128 stands for zero in the data rows.
Every row has a hidden score. How much higher is the second row's score than the first row's in each pair? 15 means about the same, 30 much higher and 0 much lower. The score is a weighted sum of the row's numbers plus the product of two more (or one squared), each taken from its middle value.
np.array([194, 122, 92, 116, 142, 133, 107, 137, 179, 201, 112, 95, 152,
          152, 119, 153])
np.array([167, 85, 106, 108, 119, 152, 182, 84, 115, 122, 124, 143, 153,
          84, 127, 122]): 11
np.array([96, 85, 108, 157, 172, 90, 91, 80, 107, 151, 164, 136, 112,
          151, 181, 114])
np.array([130, 164, 177, 92, 76, 101, 105, 133, 187, 106, 129, 179, 163,
          103, 116, 118]): 8
np.array([176, 100, 67, 90, 201, 118, 118, 151, 174, 111, 85, 137, 134,
          143, 108, 107])
np.array([176, 85, 91, 75, 189, 152, 115, 156, 170, 88, 89, 134, 148,
          137, 104, 112]): 12
np.array([169, 167, 135, 110, 132, 131, 100, 128, 146, 187, 182, 127, 150,
          140, 113, 144])
np.array([176, 130, 122, 127, 174, 81, 75, 90, 167, 133, 125, 150, 150,
          85, 109, 97]): 14
np.array([205, 173, 103, 142, 130, 149, 118, 114, 146, 162, 135, 121, 80,
          125, 86, 93])
np.array([96, 78, 186, 109, 130, 116, 131, 156, 171, 110, 65, 115, 114,
          136, 162, 78]): 9
np.array([127, 187, 117, 103, 128, 183, 142, 119, 157, 131, 70, 137, 138,
          165, 111, 122])
np.array([97, 115, 123, 118, 120, 128, 168, 90, 82, 111, 157, 195, 184,
          116, 119, 150]): 10
np.array([173, 80, 147, 137, 118, 129, 167, 101, 99, 106, 169, 84, 94,
          110, 110, 146])
np.array([119, 113, 140, 169, 95, 51, 124, 120, 150, 187, 129, 142, 104,
          77, 108, 177]): 17
np.array([95, 116, 122, 101, 114, 122, 141, 162, 78, 134, 130, 187, 193,
          147, 156, 116])
np.array([117, 195, 146, 67, 131, 156, 117, 117, 123, 143, 173, 120, 114,
          157, 134, 85]): 20
np.array([77, 141, 139, 160, 143, 112, 154, 184, 62, 143, 145, 158, 123,
          115, 145, 157])
np.array([157, 78, 107, 138, 156, 155, 133, 58, 132, 113, 135, 172, 99,
          143, 146, 150]): 1
np.array([102, 114, 124, 172, 102, 151, 150, 162, 143, 72, 114, 112, 190,
          149, 118, 147])
np.array([118, 130, 167, 165, 87, 97, 114, 117, 125, 161, 107, 89, 124,
          171, 154, 82]): 15
np.array([113, 141, 199, 121, 118, 164, 150, 135, 135, 93, 97, 109, 173,
          128, 67, 107])
np.array([126, 126, 141, 170, 118, 112, 131, 161, 113, 74, 133, 140, 151,
          203, 60, 93]): 19
np.array([103, 95, 118, 180, 63, 89, 101, 148, 174, 129, 78, 136, 180,
          123, 129, 159])
np.array([109, 69, 126, 161, 154, 128, 125, 164, 162, 40, 117, 81, 132,
          193, 143, 144]): 26
np.array([112, 180, 100, 55, 99, 106, 119, 149, 186, 128, 86, 131, 149,
          149, 103, 87])
np.array([142, 128, 162, 174, 131, 160, 162, 94, 107, 91, 108, 159, 182,
          73, 115, 155]): 6
np.array([117, 106, 113, 136, 167, 184, 143, 139, 162, 150, 86, 114, 131,
          181, 143, 111])
np.array([120, 105, 114, 157, 194, 111, 148, 133, 94, 121, 184, 169, 105,
          155, 165, 85]): 16
np.array([104, 175, 83, 101, 98, 109, 133, 172, 164, 72, 103, 121, 165,
          123, 80, 108])
np.array([107, 128, 140, 124, 133, 155, 152, 106, 97, 123, 211, 115, 43,
          109, 143, 122]): 19
np.array([113, 105, 116, 89, 100, 109, 131, 183, 78, 105, 98, 184, 149,
          148, 183, 166])
np.array([99, 99, 148, 163, 112, 138, 151, 85, 103, 112, 182, 128, 100,
          117, 133, 181]): 13
np.array([116, 157, 171, 95, 79, 116, 127, 128, 137, 155, 91, 106, 120,
          180, 101, 74])
np.array([119, 159, 86, 73, 111, 146, 170, 127, 83, 121, 178, 82, 108,
          110, 190, 174]): 26
np.array([123, 98, 105, 156, 154, 71, 137, 101, 101, 146, 175, 106, 119,
          160, 159, 74])
np.array([142, 132, 76, 132, 114, 138, 194, 105, 136, 135, 127, 149, 167,
          110, 134, 142]): 11
np.array([117, 139, 179, 132, 98, 161, 149, 107, 134, 168, 91, 127, 150,
          186, 86, 104])
np.array([94, 132, 166, 155, 94, 76, 93, 103, 108, 135, 151, 92, 130,
          111, 143, 165]): 20
np.array([115, 66, 106, 96, 111, 131, 156, 193, 151, 98, 142, 151, 69,
          130, 151, 172])
np.array([183, 117, 127, 92, 98, 102, 145, 179, 56, 92, 87, 136, 138,
          100, 112, 146]): 16
np.array([143, 154, 147, 112, 161, 158, 106, 141, 174, 146, 100, 128, 164,
          138, 74, 132])
np.array([116, 56, 96, 86, 128, 145, 145, 164, 112, 103, 138, 177, 72,
          127, 136, 183]): 13
np.array([122, 97, 135, 164, 130, 116, 118, 149, 144, 66, 119, 101, 128,
          218, 161, 81])
np.array([115, 109, 154, 176, 106, 149, 141, 100, 136, 163, 140, 94, 137,
          157, 146, 158]): 17
np.array([124, 118, 128, 162, 201, 146, 97, 143, 169, 113, 81, 114, 154,
          177, 104, 104])
np.array([135, 110, 178, 155, 108, 127, 147, 175, 125, 66, 90, 103, 125,
          148, 137, 76]): 4
np.array([132, 103, 156, 176, 113, 144, 142, 97, 132, 151, 152, 99, 134,
          141, 140, 163])
np.array([165, 89, 144, 114, 116, 118, 153, 133, 65, 146, 142, 139, 134,
          101, 119, 168]): 11
np.array([106, 95, 106, 156, 193, 113, 151, 142, 90, 121, 167, 176, 123,
          152, 173, 117])
np.array([96, 164, 98, 122, 115, 156, 155, 77, 120, 117, 177, 130, 133,
          159, 193, 115]): 12
np.array([157, 192, 107, 126, 118, 89, 153, 162, 97, 125, 167, 173, 124,
          127, 104, 116])
np.array([174, 158, 78, 146, 133, 107, 155, 164, 90, 125, 185, 147, 87,
          132, 114, 124]): 17
np.array([99, 116, 192, 112, 130, 152, 125, 136, 142, 127, 72, 130, 145,
          153, 157, 88])
np.array([109, 132, 145, 132, 138, 161, 143, 95, 106, 118, 203, 53, 75,
          92, 141, 130]): 21
np.array([91, 104, 124, 138, 142, 152, 138, 77, 122, 118, 167, 102, 85,
          95, 183, 82])
np.array([110, 121, 135, 171, 114, 150, 170, 159, 118, 73, 121, 129, 188,
          143, 106, 149]): 15
np.array([96, 198, 94, 97, 101, 174, 132, 123, 142, 171, 128, 78, 120,
          166, 104, 92])
np.array([103, 190, 119, 116, 116, 177, 145, 119, 151, 162, 77, 105, 109,
          169, 105, 113]): 14
np.array([101, 105, 98, 128, 177, 181, 115, 110, 144, 176, 149, 144, 134,
          115, 147, 164])
np.array([118, 73, 116, 158, 142, 100, 149, 210, 158, 108, 114, 143, 121,
          106, 129, 186]): 19
np.array([78, 99, 99, 171, 145, 69, 148, 128, 114, 120, 149, 141, 84,
          122, 137, 185])
np.array([130, 106, 96, 112, 114, 137, 170, 86, 106, 105, 160, 156, 71,
          130, 170, 167]): 11
np.array([99, 98, 117, 178, 65, 121, 109, 151, 177, 98, 81, 125, 187,
          129, 130, 154])
np.array([126, 170, 171, 157, 135, 76, 107, 143, 161, 79, 120, 102, 183,
          97, 105, 106]): 19
np.array([132, 185, 136, 109, 100, 125, 162, 128, 77, 106, 120, 179, 114,
          48, 95, 76])
np.array([165, 146, 75, 172, 134, 130, 137, 160, 121, 95, 125, 184, 77,
          110, 114, 106]): 13
np.array([110, 163, 139, 61, 114, 114, 141, 153, 149, 133, 86, 125, 140,
          168, 73, 109])
np.array([76, 119, 141, 193, 112, 55, 103, 116, 127, 147, 170, 158, 100,
          114, 151, 187]): 21
np.array([118, 173, 126, 48, 88, 107, 117, 138, 184, 152, 95, 126, 134,
          156, 115, 81])
np.array([148, 124, 94, 103, 109, 131, 176, 99, 87, 108, 161, 174, 73,
          127, 153, 158]): 13
np.array([136, 189, 107, 106, 128, 191, 141, 117, 156, 119, 73, 129, 152,
          161, 105, 123])
np.array([168, 152, 78, 127, 152, 190, 111, 116, 156, 101, 88, 107, 168,
          143, 88, 131]): 14
np.array([163, 87, 112, 106, 171, 135, 73, 112, 122, 174, 142, 126, 127,
          95, 113, 116])
np.array([148, 132, 118, 127, 149, 164, 64, 120, 115, 150, 139, 77, 111,
          112, 177, 140]): 22
np.array([149, 170, 101, 63, 110, 110, 114, 149, 186, 115, 136, 193, 114,
          82, 127, 143])
np.array([107, 122, 138, 120, 127, 146, 161, 123, 92, 126, 201, 185, 66,
          104, 144, 117]): 13
np.array([108, 120, 193, 129, 133, 156, 128, 139, 142, 114, 81, 127, 155,
          158, 133, 81])
np.array([120, 108, 121, 140, 185, 148, 55, 120, 157, 149, 118, 158, 177,
          74, 123, 144]): 19
np.array([190, 172, 78, 153, 151, 143, 112, 123, 150, 165, 121, 109, 86,
          133, 94, 92])
np.array([93, 160, 143, 122, 138, 161, 101, 87, 118, 173, 174, 116, 139,
          178, 101, 60]): 10
np.array([79, 108, 129, 178, 153, 91, 85, 103, 107, 175, 151, 93, 118,
          115, 139, 166])
np.array([145, 148, 133, 178, 171, 93, 157, 139, 98, 113, 188, 127, 90,
          154, 155, 85]): 18
np.array([135, 89, 110, 152, 192, 110, 150, 154, 89, 122, 149, 176, 121,
          145, 167, 146])
np.array([130, 146, 171, 143, 141, 136, 89, 112, 116, 153, 180, 126, 170,
          162, 127, 138]): 8
np.array([178, 78, 131, 120, 113, 125, 171, 109, 87, 116, 170, 87, 78,
          113, 102, 145])
np.array([128, 167, 175, 78, 99, 114, 157, 179, 97, 124, 171, 140, 78,
          133, 179, 137]): 23
np.array([112, 159, 149, 60, 108, 140, 175, 151, 136, 108, 93, 116, 180,
          101, 89, 99])
np.array([138, 175, 126, 156, 164, 45, 135, 103, 97, 109, 144, 134, 133,
          169, 120, 102]): 23
np.array([212, 161, 136, 142, 117, 152, 116, 115, 144, 152, 138, 138, 71,
          114, 79, 110])
np.array([154, 136, 143, 140, 74, 126, 131, 169, 198, 111, 126, 162, 161,
          110, 80, 130]): 10
np.array([173, 121, 53, 104, 129, 124, 128, 164, 129, 96, 139, 191, 95,
          93, 128, 168])
np.array([147, 157, 85, 64, 115, 138, 159, 165, 133, 107, 96, 123, 162,
          132, 72, 134]): 11
np.array([135, 116, 119, 164, 192, 110, 147, 130, 94, 115, 185, 155, 98,
          154, 161, 81])
np.array([109, 174, 85, 120, 107, 118, 137, 181, 132, 60, 117, 129, 165,
          108, 87, 110]): 8
np.array([114, 102, 137, 173, 84, 84, 111, 131, 160, 160, 77, 128, 150,
          143, 143, 154])
np.array([63, 96, 106, 105, 119, 144, 187, 173, 84, 105, 143, 141, 72,
          122, 183, 121]): 22
np.array([83, 124, 114, 134, 193, 131, 68, 119, 153, 195, 127, 114, 128,
          129, 156, 152])
np.array([127, 116, 131, 173, 93, 79, 113, 143, 187, 132, 145, 133, 144,
          184, 93, 113]): 4
np.array([113, 134, 196, 130, 120, 161, 141, 139, 142, 99, 95, 113, 173,
          145, 78, 96])
np.array([139, 120, 117, 117, 130, 184, 99, 85, 119, 138, 155, 98, 87,
          112, 176, 76]): 26
np.array([149, 161, 164, 85, 108, 160, 152, 105, 139, 166, 93, 137, 177,
          130, 63, 132])
np.array([159, 63, 120, 122, 149, 140, 110, 148, 199, 114, 49, 111, 156,
          166, 132, 165]): 19
np.array([112, 99, 108, 155, 197, 114, 149, 140, 90, 120, 177, 172, 112,
          151, 171, 101])
np.array([126, 165, 111, 56, 120, 130, 148, 159, 145, 117, 87, 125, 156,
          151, 72, 129]): 5
np.array([103, 175, 85, 75, 96, 107, 124, 161, 185, 97, 89, 125, 159,
          139, 92, 97])
np.array([182, 91, 117, 102, 177, 126, 55, 121, 171, 99, 125, 129, 168,
          113, 84, 103]): 8
np.array([117, 86, 179, 137, 122, 123, 137, 171, 153, 78, 74, 112, 124,
          146, 150, 76])
np.array([70, 138, 156, 161, 96, 85, 143, 167, 112, 130, 156, 101, 95,
          118, 169, 129]): 23
np.array([68, 131, 121, 123, 137, 156, 131, 86, 134, 147, 152, 85, 80,
          89, 180, 139])
np.array([101, 134, 177, 68, 124, 111, 111, 121, 126, 152, 145, 112, 143,
          163, 146, 115]): 10
np.array([130, 113, 135, 170, 129, 111, 124, 157, 131, 67, 134, 116, 137,
          216, 108, 65])
np.array([157, 110, 147, 130, 50, 116, 111, 145, 187, 149, 86, 143, 107,
          99, 91, 159]): 10
np.array([150, 134, 165, 174, 129, 157, 147, 86, 125, 97, 107, 165, 161,
          66, 127, 165])
np.array([113, 124, 194, 134, 127, 156, 131, 137, 145, 107, 86, 121, 168,
          159, 100, 84]): 14
np.array([177, 144, 115, 136, 165, 71, 105, 92, 157, 156, 125, 151, 144,
          81, 121, 107])
np.array([83, 107, 149, 168, 109, 138, 143, 85, 114, 117, 181, 119, 100,
          120, 142, 175]): 13
np.array([162, 135, 67, 89, 102, 139, 172, 160, 119, 103, 100, 118, 167,
          115, 73, 129])
np.array([138, 129, 142, 157, 75, 117, 115, 159, 201, 127, 125, 148, 162,
          140, 81, 134]): 13
np.array([152, 155, 136, 77, 82, 120, 156, 166, 167, 103, 89, 123, 183,
          80, 128, 138])
np.array([115, 93, 121, 165, 148, 78, 94, 117, 186, 71, 133, 100, 124,
          193, 132, 117]): 14
np.array([117, 96, 108, 100, 107, 105, 169, 156, 60, 124, 112, 122, 185,
          153, 143, 176])
np.array([154, 133, 166, 172, 127, 153, 130, 91, 135, 109, 115, 167, 139,
          58, 122, 180]): 13
np.array([95, 193, 106, 109, 108, 173, 139, 122, 151, 171, 95, 84, 115,
          168, 101, 103])
np.array([138, 74, 114, 107, 107, 122, 170, 153, 84, 119, 150, 167, 85,
          128, 152, 181]): 13
np.array([170, 117, 147, 103, 63, 118, 137, 173, 177, 77, 95, 149, 125,
          98, 100, 150])
np.array([114, 90, 99, 164, 167, 92, 132, 167, 73, 68, 118, 174, 169,
          180, 87, 105]): 22
np.array([134, 76, 115, 146, 166, 147, 98, 65, 128, 130, 137, 169, 107,
          144, 160, 150])
np.array([120, 145, 172, 133, 70, 116, 122, 124, 130, 160, 97, 93, 120,
          180, 130, 75]): 16
np.array([64, 107, 122, 131, 130, 147, 161, 83, 109, 103, 166, 112, 78,
          104, 186, 85])
np.array([142, 98, 157, 171, 111, 144, 150, 93, 130, 138, 159, 96, 132,
          130, 130, 158]): 11
np.array([139, 115, 83, 133, 131, 148, 189, 114, 140, 141, 130, 155, 163,
          115, 137, 155])
np.array([109, 104, 113, 126, 144, 180, 145, 59, 109, 96, 151, 120, 80,
          94, 185, 89]): 19
np.array([176, 121, 147, 95, 75, 108, 148, 188, 135, 58, 103, 141, 131,
          96, 102, 141])
np.array([128, 176, 157, 81, 104, 127, 177, 121, 67, 104, 102, 105, 130,
          163, 97, 91]): 20
np.array([53, 110, 119, 125, 124, 144, 170, 91, 91, 105, 163, 119, 74,
          117, 186, 112])
np.array([196, 129, 128, 119, 131, 123, 95, 131, 166, 142, 64, 107, 127,
          165, 132, 166]): 12
np.array([133, 180, 93, 79, 108, 140, 171, 81, 96, 111, 114, 118, 141,
          155, 87, 110])
np.array([159, 144, 138, 129, 79, 128, 152, 189, 172, 90, 126, 167, 152,
          83, 91, 117]): 6
np.array([148, 192, 125, 125, 118, 79, 157, 158, 100, 122, 161, 168, 141,
          137, 97, 118])
np.array([116, 105, 135, 175, 182, 120, 69, 112, 120, 133, 147, 173, 143,
          109, 145, 197]): 20
np.array([69, 98, 113, 114, 126, 154, 193, 127, 70, 106, 147, 130, 76,
          116, 186, 91])
np.array([143, 187, 136, 138, 125, 67, 160, 144, 105, 113, 150, 156, 143,
          152, 96, 107]): 13
np.array([78, 78, 110, 102, 111, 134, 171, 196, 119, 96, 146, 144, 74,
          130, 173, 155])
np.array([102, 101, 176, 166, 91, 132, 99, 123, 135, 156, 80, 120, 128,
          144, 151, 78]): 7
np.array([170, 143, 107, 99, 96, 111, 159, 147, 77, 127, 148, 161, 81,
          74, 108, 160])
np.array([125, 160, 87, 71, 97, 144, 195, 110, 114, 115, 113, 124, 175,
          99, 122, 113]): 17
np.array([135, 89, 156, 143, 116, 130, 156, 102, 80, 123, 175, 135, 115,
          106, 120, 181])
np.array([72, 113, 152, 171, 112, 145, 137, 87, 122, 132, 180, 105, 99,
          122, 151, 164]): 20
np.array([184, 85, 103, 116, 145, 139, 111, 142, 187, 174, 64, 111, 149,
          161, 130, 160])
np.array([121, 159, 152, 80, 137, 129, 143, 199, 116, 110, 134, 116, 127,
          157, 107, 79]): 18
np.array([158, 96, 120, 146, 196, 123, 55, 120, 155, 187, 120, 112, 145,
          115, 114, 141])
np.array([183, 101, 128, 128, 136, 122, 104, 135, 169, 111, 64, 112, 134,
          171, 154, 177]): 11
np.array([145, 88, 135, 137, 132, 123, 108, 139, 168, 83, 74, 100, 141,
          188, 175, 169])
np.array([78, 139, 101, 102, 137, 182, 86, 126, 155, 182, 114, 137, 122,
          95, 122, 184]): 20
np.array([192, 130, 165, 157, 114, 150, 117, 96, 139, 134, 126, 165, 93,
          66, 83, 168])
np.array([121, 140, 120, 140, 177, 180, 124, 131, 162, 129, 74, 121, 184,
          143, 64, 97]): 23
np.array([64, 105, 182, 61, 80, 107, 122, 133, 159, 172, 87, 78, 108,
          121, 166, 115])
np.array([178, 128, 69, 127, 173, 183, 89, 124, 161, 96, 99, 99, 168,
          134, 86, 125]): 13
np.array([134, 167, 105, 147, 196, 97, 59, 85, 91, 112, 140, 116, 118,
          168, 139, 104])
np.array([159, 161, 141, 118, 159, 161, 102, 151, 181, 125, 91, 125, 168,
          114, 79, 128]): 8
np.array([95, 158, 157, 69, 120, 101, 115, 140, 161, 89, 103, 111, 148,
          158, 58, 109])
np.array([149, 167, 150, 130, 100, 127, 153, 142, 79, 101, 114, 181, 146,
          57, 63, 89]): 17
np.array([150, 197, 117, 73, 128, 100, 113, 157, 147, 92, 140, 179, 151,
          86, 130, 129])
np.array([72, 128, 169, 146, 144, 138, 85, 108, 118, 166, 99, 75, 124,
          108, 166, 118]): 11
np.array([119, 138, 159, 138, 145, 158, 100, 96, 115, 133, 183, 75, 163,
          124, 139, 144])
np.array([94, 128, 152, 166, 126, 68, 80, 96, 107, 134, 149, 91, 122,
          96, 146, 164]): 16
np.array([149, 163, 144, 179, 149, 91, 160, 142, 94, 113, 191, 113, 92,
          154, 157, 91])
np.array([185, 156, 64, 152, 180, 126, 110, 130, 157, 165, 104, 111, 93,
          140, 101, 93]): 14
np.array([69, 116, 159, 170, 109, 147, 134, 87, 126, 148, 170, 92, 110,
          126, 160, 146])
np.array([127, 143, 166, 83, 122, 114, 132, 200, 133, 114, 129, 103, 129,
          160, 126, 76]): 14
np.array([136, 194, 160, 82, 114, 89, 109, 150, 150, 88, 138, 157, 170,
          97, 124, 119])
np.array([102, 196, 92, 74, 110, 169, 121, 121, 134, 165, 154, 90, 120,
          164, 113, 87]): 17
np.array([155, 208, 128, 111, 109, 109, 160, 129, 84, 97, 185, 115, 111,
          149, 164, 111])
np.array([70, 103, 105, 159, 145, 108, 151, 215, 88, 98, 115, 154, 126,
          112, 136, 176]): 17
np.array([117, 90, 107, 158, 188, 108, 151, 145, 91, 120, 156, 176, 123,
          150, 172, 133])
np.array([132, 90, 125, 179, 113, 39, 128, 122, 155, 171, 80, 139, 162,
          124, 131, 157]): 4
np.array([131, 122, 135, 164, 78, 102, 110, 148, 191, 137, 133, 141, 153,
          167, 81, 125])
np.array([112, 125, 124, 138, 156, 117, 63, 131, 141, 156, 112, 79, 120,
          141, 184, 155]): 24
np.array([172, 98, 110, 142, 147, 86, 149, 161, 164, 165, 115, 143, 119,
          95, 131, 171])
np.array([118, 90, 157, 156, 113, 137, 155, 92, 91, 115, 178, 130, 103,
          110, 131, 181]): 11
np.array([158, 94, 132, 135, 169, 101, 74, 116, 135, 186, 132, 105, 128,
          108, 120, 136])
np.array([120, 161, 103, 58, 107, 149, 191, 130, 111, 110, 108, 120, 176,
          94, 117, 104]): 18
np.array([149, 78, 96, 130, 175, 137, 154, 136, 86, 114, 187, 85, 104,
          133, 157, 158])
np.array([109, 128, 155, 148, 144, 141, 97, 86, 121, 149, 168, 80, 49,
          114, 173, 151]): 13
np.array([137, 97, 141, 164, 135, 70, 106, 116, 142, 183, 96, 109, 136,
          130, 135, 154])
np.array([107, 120, 142, 179, 142, 98, 102, 100, 116, 157, 131, 75, 134,
          139, 179, 120]): 19
np.array([126, 150, 182, 110, 102, 162, 152, 103, 138, 170, 90, 132, 165,
          163, 68, 122])
np.array([169, 135, 167, 166, 121, 149, 124, 96, 137, 122, 118, 168, 117,
          59, 103, 182]): 18
np.array([67, 129, 114, 161, 149, 106, 154, 203, 67, 124, 120, 157, 125,
          113, 139, 169])
np.array([155, 86, 102, 116, 148, 174, 73, 141, 144, 194, 103, 84, 149,
          154, 119, 147]): 2
np.array([168, 148, 59, 106, 101, 164, 150, 104, 142, 166, 106, 145, 164,
          61, 121, 109])
np.array([168, 167, 83, 84, 104, 165, 146, 105, 141, 166, 100, 140, 170,
          69, 92, 104]): 12
np.array([162, 96, 76, 113, 170, 146, 101, 93, 133, 159, 134, 141, 144,
          97, 100, 108])
np.array([84, 102, 109, 104, 121, 181, 151, 86, 111, 124, 153, 135, 79,
          124, 180, 59]): 20
np.array([145, 184, 156, 164, 120, 95, 161, 143, 92, 109, 189, 107, 96,
          149, 157, 98])
np.array([173, 91, 101, 136, 145, 148, 164, 57, 112, 99, 132, 172, 89,
          138, 131, 138]): 8
np.array([177, 130, 78, 152, 150, 112, 155, 156, 88, 124, 191, 116, 83,
          138, 128, 132])
np.array([98, 132, 160, 154, 137, 128, 92, 95, 112, 158, 149, 45, 79,
          87, 166, 155]): 12
np.array([126, 190, 174, 93, 126, 147, 121, 119, 121, 134, 173, 135, 114,
          157, 137, 82])
np.array([129, 175, 143, 59, 119, 118, 162, 169, 92, 127, 175, 113, 78,
          123, 188, 143]): 22
np.array([147, 82, 130, 127, 132, 167, 133, 74, 132, 145, 137, 147, 131,
          91, 138, 154])
np.array([105, 137, 165, 74, 143, 127, 111, 126, 132, 158, 140, 113, 145,
          173, 130, 101]): 18
np.array([145, 128, 125, 170, 188, 103, 150, 135, 96, 113, 191, 142, 94,
          158, 156, 80])
np.array([124, 111, 124, 152, 182, 96, 53, 114, 159, 156, 123, 161, 156,
          66, 136, 157]): 8
np.array([80, 119, 174, 153, 133, 129, 85, 116, 123, 164, 84, 91, 122,
          124, 168, 100])
np.array([71, 112, 91, 95, 141, 181, 91, 117, 152, 182, 121, 141, 125,
          93, 123, 187]): 17
np.array([166, 100, 109, 129, 179, 193, 110, 110, 140, 178, 141, 130, 142,
          110, 107, 132])
np.array([72, 69, 106, 90, 124, 157, 157, 153, 102, 109, 138, 171, 72,
          136, 160, 172]): 14
np.array([110, 113, 158, 174, 111, 149, 139, 102, 136, 171, 128, 92, 138,
          169, 154, 139])
np.array([133, 104, 90, 132, 148, 160, 179, 110, 143, 149, 139, 159, 154,
          110, 141, 160]): 16
np.array([143, 145, 177, 132, 131, 128, 77, 127, 131, 177, 128, 72, 146,
          152, 76, 164])
np.array([111, 152, 164, 75, 95, 135, 169, 143, 148, 118, 91, 123, 177,
          120, 83, 95]): 8
np.array([135, 141, 167, 142, 58, 105, 97, 177, 166, 86, 134, 197, 92,
          82, 118, 146])
np.array([123, 107, 121, 177, 109, 71, 114, 134, 185, 116, 150, 125, 135,
          191, 112, 106]): 17
np.array([153, 198, 152, 132, 111, 103, 162, 142, 86, 105, 188, 106, 99,
          148, 158, 103])
np.array([177, 109, 90, 139, 128, 136, 187, 70, 73, 102, 132, 180, 82,
          126, 117, 131]): 9
np.array([190, 148, 147, 121, 129, 122, 91, 131, 156, 164, 76, 92, 127,
          161, 113, 161])
np.array([98, 78, 108, 172, 154, 70, 130, 112, 111, 114, 142, 153, 82,
          116, 121, 189]): 19
np.array([118, 92, 123, 183, 78, 56, 116, 141, 162, 155, 81, 141, 171,
          122, 133, 158])
np.array([180, 109, 129, 116, 176, 100, 61, 104, 171, 117, 131, 136, 162,
          98, 92, 94]): 16
np.array([101, 124, 131, 112, 123, 137, 157, 135, 87, 135, 184, 218, 135,
          97, 140, 111])
np.array([118, 160, 164, 118, 93, 92, 107, 124, 168, 104, 82, 115, 137,
          178, 106, 62]): 16
np.array([153, 88, 65, 120, 137, 170, 137, 105, 143, 172, 112, 149, 149,
          77, 144, 168])
np.array([183, 106, 131, 98, 106, 105, 146, 163, 51, 125, 100, 134, 140,
          95, 115, 153]): 17
np.array([169, 100, 76, 108, 109, 139, 193, 123, 95, 113, 110, 124, 163,
          89, 95, 104])
np.array([169, 113, 66, 101, 102, 143, 187, 145, 98, 109, 105, 122, 163,
          98, 82, 115]): 15
np.array([136, 168, 92, 142, 172, 183, 120, 55, 101, 112, 131, 105, 107,
          160, 145, 101])
np.array([164, 144, 76, 78, 113, 118, 120, 156, 184, 116, 138, 189, 86,
          95, 123, 154]): 12
np.array([154, 150, 61, 124, 114, 146, 153, 75, 133, 123, 118, 129, 151,
          131, 82, 121])
np.array([123, 169, 100, 135, 113, 122, 146, 180, 95, 68, 112, 138, 162,
          98, 94, 116]): 16
np.array([139, 145, 72, 119, 102, 133, 197, 102, 132, 124, 123, 138, 174,
          113, 136, 133])
np.array([137, 171, 148, 62, 102, 102, 111, 140, 186, 110, 134, 190, 143,
          86, 122, 126]): 14
np.array([143, 91, 126, 175, 150, 38, 107, 108, 155, 179, 85, 134, 152,
          122, 126, 156])
np.array([117, 132, 152, 155, 122, 77, 99, 116, 160, 130, 76, 111, 116,
          168, 171, 70]): 22
np.array([117, 109, 120, 130, 154, 177, 98, 63, 122, 114, 150, 116, 80,
          91, 182, 111])
np.array([107, 189, 135, 64, 117, 107, 141, 191, 161, 147, 123, 74, 111,
          162, 101, 97]): 15
np.array([99, 163, 114, 125, 125, 161, 141, 75, 130, 138, 179, 138, 133,
          172, 177, 77])
np.array([152, 96, 154, 159, 114, 143, 155, 90, 118, 126, 168, 93, 121,
          122, 122, 157]): 9
np.array([124, 186, 76, 101, 116, 153, 189, 186, 88, 106, 114, 90, 102,
          161, 125, 111])
np.array([73, 99, 166, 164, 101, 154, 130, 93, 124, 170, 137, 67, 126,
          148, 158, 95]): 6
np.array([178, 167, 139, 124, 57, 100, 92, 153, 145, 80, 136, 158, 152,
          101, 76, 112])
np.array([126, 128, 136, 175, 196, 100, 96, 141, 170, 95, 87, 109, 157,
          171, 82, 117]): 23
np.array([66, 139, 129, 169, 117, 75, 148, 160, 114, 129, 155, 113, 85,
          126, 162, 146])
np.array([120, 107, 113, 168, 172, 112, 121, 96, 108, 115, 163, 175, 111,
          153, 166, 61]): 10
np.array([80, 133, 131, 145, 190, 91, 72, 112, 160, 196, 100, 114, 135,
          140, 156, 127])
np.array([114, 127, 138, 136, 137, 152, 125, 75, 124, 122, 167, 187, 49,
          128, 124, 159]): 11
np.array([110, 106, 126, 149, 149, 153, 115, 86, 122, 133, 162, 91, 100,
          89, 186, 97])
np.array([170, 135, 86, 172, 160, 121, 145, 157, 111, 99, 125, 180, 77,
          125, 122, 112]): 16
np.array([168, 151, 164, 124, 127, 123, 82, 129, 144, 174, 99, 77, 136,
          157, 92, 164])
np.array([118, 112, 121, 146, 183, 178, 117, 141, 165, 132, 81, 119, 142,
          182, 127, 102]): 22
np.array([92, 95, 124, 172, 156, 121, 78, 99, 108, 171, 153, 110, 115,
          109, 133, 172])
np.array([146, 84, 114, 121, 154, 162, 74, 146, 167, 174, 73, 100, 142,
          167, 123, 149]): 12
np.array([129, 60, 135, 142, 151, 138, 116, 157, 192, 63, 72, 86, 150,
          178, 136, 159])
np.array([143, 85, 117, 164, 178, 107, 102, 99, 97, 110, 135, 163, 100,
          93, 114, 189]): 15
